In the data rows, the value 50 means zero.
Here are some points:
[48, 57, 64, 52, 62, 69, 66, 57, 62, 37, 67, 47, 39, 59, 51, 51, 29, 79, 59,
 23, 39, 53, 47, 38, 44]
[47, 58, 44, 45, 41, 41, 65, 47, 43, 38, 45, 47, 64, 45, 51, 48, 57, 32, 30,
 39, 26, 59, 50, 52, 57]
[37, 99, 94, 37, 31, 46, 93, 92, 99, 31, 50, 5, 46, 60, 35, 19, 11, 99, 62,
 32, 10, 61, 48, 48, 0]
[40, 67, 48, 55, 33, 39, 69, 64, 54, 64, 59, 48, 52, 50, 33, 26, 51, 67, 39,
 48, 59, 53, 49, 44, 45]
[33, 89, 95, 32, 45, 64, 99, 99, 92, 28, 61, 38, 39, 57, 22, 0, 23, 89, 51,
 34, 17, 83, 51, 48, 0]
[40, 77, 50, 21, 57, 69, 62, 52, 74, 66, 41, 59, 55, 54, 51, 22, 17, 67, 56,
 64, 58, 37, 60, 53, 10]
[58, 18, 34, 28, 77, 40, 5, 12, 15, 51, 37, 66, 34, 56, 62, 99, 72, 3, 41,
 56, 75, 59, 48, 50, 91]
[59, 18, 38, 65, 77, 65, 46, 37, 49, 54, 35, 69, 54, 42, 61, 74, 68, 36, 59,
 60, 55, 44, 71, 63, 53]
[49, 40, 45, 75, 60, 55, 79, 54, 23, 67, 30, 24, 27, 39, 55, 66, 63, 25, 36,
 59, 38, 45, 58, 29, 26]
[60, 1, 16, 67, 56, 35, 11, 15, 0, 61, 24, 82, 61, 42, 69, 99, 99, 7, 41,
 54, 71, 35, 35, 48, 99]
[42, 67, 79, 51, 50, 51, 81, 63, 74, 36, 68, 54, 47, 65, 56, 22, 15, 93, 65,
 31, 31, 44, 49, 49, 50]
[43, 99, 84, 35, 41, 44, 95, 81, 98, 46, 51, 24, 61, 63, 54, 6, 13, 93, 73,
 36, 15, 54, 55, 83, 0]
[47, 66, 63, 50, 48, 58, 91, 51, 73, 58, 64, 37, 47, 36, 42, 43, 17, 73, 48,
 56, 51, 55, 45, 55, 11]
[45, 62, 38, 54, 37, 68, 75, 60, 55, 54, 62, 51, 62, 43, 37, 4, 52, 63, 54,
 47, 38, 34, 63, 64, 21]
[37, 55, 74, 64, 43, 44, 49, 74, 45, 37, 63, 42, 46, 71, 51, 51, 53, 48, 44,
 51, 45, 70, 46, 47, 65]
[57, 49, 60, 31, 66, 40, 43, 65, 78, 61, 46, 69, 43, 45, 50, 67, 10, 61, 52,
 33, 42, 54, 45, 58, 48]
[72, 0, 16, 57, 80, 32, 2, 6, 0, 58, 37, 75, 43, 28, 71, 99, 99, 0, 18,
 74, 87, 41, 44, 41, 99]
[52, 37, 34, 57, 53, 54, 25, 31, 32, 46, 45, 57, 42, 42, 50, 56, 64, 39, 50,
 61, 75, 36, 37, 46, 69]
[52, 68, 61, 60, 43, 43, 60, 60, 70, 43, 65, 47, 44, 48, 52, 42, 34, 58, 49,
 31, 34, 38, 37, 73, 49]
[69, 9, 54, 51, 53, 32, 26, 56, 57, 68, 39, 62, 41, 54, 58, 61, 46, 32, 48,
 72, 88, 42, 62, 54, 68]
[45, 60, 74, 47, 46, 72, 88, 73, 87, 28, 64, 60, 53, 39, 38, 13, 23, 78, 48,
 41, 8, 51, 50, 57, 10]
[47, 77, 63, 36, 51, 26, 56, 82, 74, 53, 38, 26, 51, 67, 54, 26, 46, 91, 78,
 39, 39, 46, 56, 52, 13]
[54, 27, 61, 65, 57, 53, 37, 72, 43, 39, 38, 73, 25, 63, 54, 49, 58, 38, 47,
 57, 35, 56, 40, 50, 75]
[54, 73, 58, 48, 50, 57, 30, 60, 56, 30, 53, 40, 42, 58, 46, 48, 43, 65, 82,
 49, 41, 21, 56, 50, 50]
[51, 65, 52, 69, 50, 73, 58, 44, 57, 46, 57, 44, 53, 50, 51, 39, 41, 44, 50,
 48, 59, 39, 67, 43, 36]
[50, 59, 53, 42, 40, 45, 69, 57, 50, 44, 53, 50, 58, 45, 59, 44, 46, 54, 39,
 58, 34, 68, 45, 45, 51]
Then 16 other points, each followed by its number:
[45, 58, 65, 46, 46, 47, 63, 63, 50, 55, 46, 49, 47, 48, 60, 33, 34, 63, 53,
 50, 47, 35, 49, 32, 43] 0
[56, 54, 55, 53, 51, 47, 57, 56, 64, 54, 59, 36, 44, 37, 41, 59, 61, 57, 45,
 52, 66, 54, 56, 42, 48] 1
[72, 22, 35, 50, 66, 53, 32, 31, 25, 64, 64, 74, 46, 57, 45, 83, 65, 29, 51,
 37, 71, 56, 65, 44, 95] 2
[47, 60, 48, 42, 62, 74, 49, 42, 60, 51, 62, 38, 69, 59, 47, 62, 37, 58, 66,
 38, 50, 50, 69, 60, 45] 3
[50, 62, 50, 64, 29, 60, 63, 58, 65, 39, 61, 35, 43, 47, 48, 23, 51, 87, 55,
 43, 38, 36, 40, 69, 37] 4
[40, 76, 68, 35, 33, 63, 75, 69, 95, 48, 49, 46, 50, 36, 35, 3, 30, 99, 45,
 25, 26, 57, 60, 56, 26] 5
[35, 76, 99, 47, 37, 51, 82, 99, 99, 42, 79, 27, 42, 69, 49, 16, 23, 99, 74,
 38, 27, 74, 71, 63, 0] 6
[47, 71, 37, 32, 47, 53, 71, 63, 50, 24, 42, 30, 31, 49, 48, 30, 47, 91, 55,
 46, 14, 69, 39, 40, 23] 7
[54, 49, 61, 66, 51, 52, 58, 68, 42, 56, 54, 76, 44, 54, 43, 54, 55, 45, 49,
 46, 58, 44, 52, 45, 57] 8
[58, 12, 8, 82, 54, 48, 42, 29, 0, 65, 33, 47, 45, 38, 71, 97, 85, 0, 20,
 69, 77, 38, 60, 23, 78] 9
[36, 75, 55, 56, 37, 41, 60, 72, 54, 63, 65, 48, 47, 45, 21, 12, 42, 67, 43,
 41, 57, 45, 38, 43, 47] 10
[43, 45, 52, 38, 44, 54, 43, 58, 49, 45, 33, 74, 67, 61, 41, 48, 59, 58, 46,
 37, 39, 51, 43, 48, 68] 11
[46, 71, 80, 26, 48, 57, 85, 79, 81, 39, 62, 50, 34, 55, 40, 6, 45, 73, 40,
 50, 31, 77, 58, 47, 24] 12
[44, 82, 67, 25, 41, 54, 75, 56, 86, 50, 50, 34, 67, 45, 44, 23, 31, 73, 44,
 56, 30, 49, 45, 38, 19] 13
[57, 24, 19, 64, 62, 37, 13, 21, 13, 62, 44, 51, 46, 47, 68, 99, 67, 8, 44,
 49, 70, 38, 48, 44, 89] 14
[43, 80, 50, 39, 40, 65, 65, 62, 65, 31, 58, 33, 53, 44, 28, 23, 54, 84, 51,
 55, 52, 66, 47, 39, 43] 15
Which three of these numbered points are nearest to each point below, ignoring the direction in which the first points spread most? Their numbers follow each, nearest first.
[57, 43, 54, 41, 37, 45, 23, 51, 37, 48, 35, 51, 54, 49, 37, 56, 44, 49, 41,
 36, 33, 46, 62, 52, 60] > 11 5 14
[61, 39, 41, 66, 55, 30, 21, 52, 15, 59, 60, 64, 40, 69, 45, 87, 75, 12, 50,
 36, 75, 55, 69, 46, 95] > 2 8 14
[45, 53, 61, 54, 53, 60, 54, 61, 68, 27, 60, 43, 28, 66, 59, 55, 45, 59, 56,
 51, 50, 63, 45, 44, 42] > 6 1 14
[47, 72, 64, 34, 43, 61, 68, 47, 88, 53, 63, 43, 55, 43, 47, 31, 29, 59, 47,
 67, 37, 65, 42, 56, 17] > 13 1 12
[47, 49, 76, 41, 40, 45, 45, 72, 79, 44, 61, 58, 61, 41, 46, 28, 42, 61, 41,
 60, 46, 67, 33, 76, 45] > 12 5 11
[39, 48, 57, 52, 47, 65, 55, 46, 65, 62, 33, 67, 59, 30, 45, 25, 60, 74, 43,
 64, 56, 42, 63, 53, 55] > 5 13 0
[41, 73, 77, 43, 27, 57, 58, 88, 74, 42, 40, 42, 61, 46, 20, 9, 15, 91, 58,
 24, 5, 69, 66, 54, 7] > 11 5 8
[52, 32, 33, 72, 63, 44, 63, 37, 12, 74, 26, 35, 48, 41, 60, 76, 63, 7, 31,
 70, 42, 53, 57, 31, 52] > 9 14 0
[49, 41, 20, 54, 61, 55, 24, 35, 25, 71, 50, 66, 44, 54, 60, 58, 80, 33, 63,
 68, 65, 45, 71, 56, 57] > 3 14 6
[43, 58, 45, 41, 48, 46, 61, 54, 71, 61, 54, 51, 59, 60, 49, 40, 63, 63, 65,
 47, 71, 34, 73, 38, 37] > 1 0 13
[45, 63, 82, 12, 63, 46, 74, 74, 90, 49, 55, 73, 52, 68, 41, 35, 0, 78, 56,
 18, 39, 65, 34, 59, 25] > 11 2 8
[46, 60, 63, 36, 42, 57, 62, 51, 87, 38, 49, 42, 48, 51, 47, 31, 26, 95, 69,
 43, 35, 57, 53, 44, 26] > 5 13 0
[66, 19, 0, 55, 71, 47, 6, 0, 0, 70, 35, 70, 55, 40, 69, 99, 99, 0, 19,
 71, 96, 44, 38, 47, 99] > 13 15 1
[67, 0, 0, 76, 62, 36, 0, 0, 0, 83, 41, 82, 52, 29, 65, 99, 87, 0, 17,
 60, 92, 8, 33, 34, 99] > 0 10 14
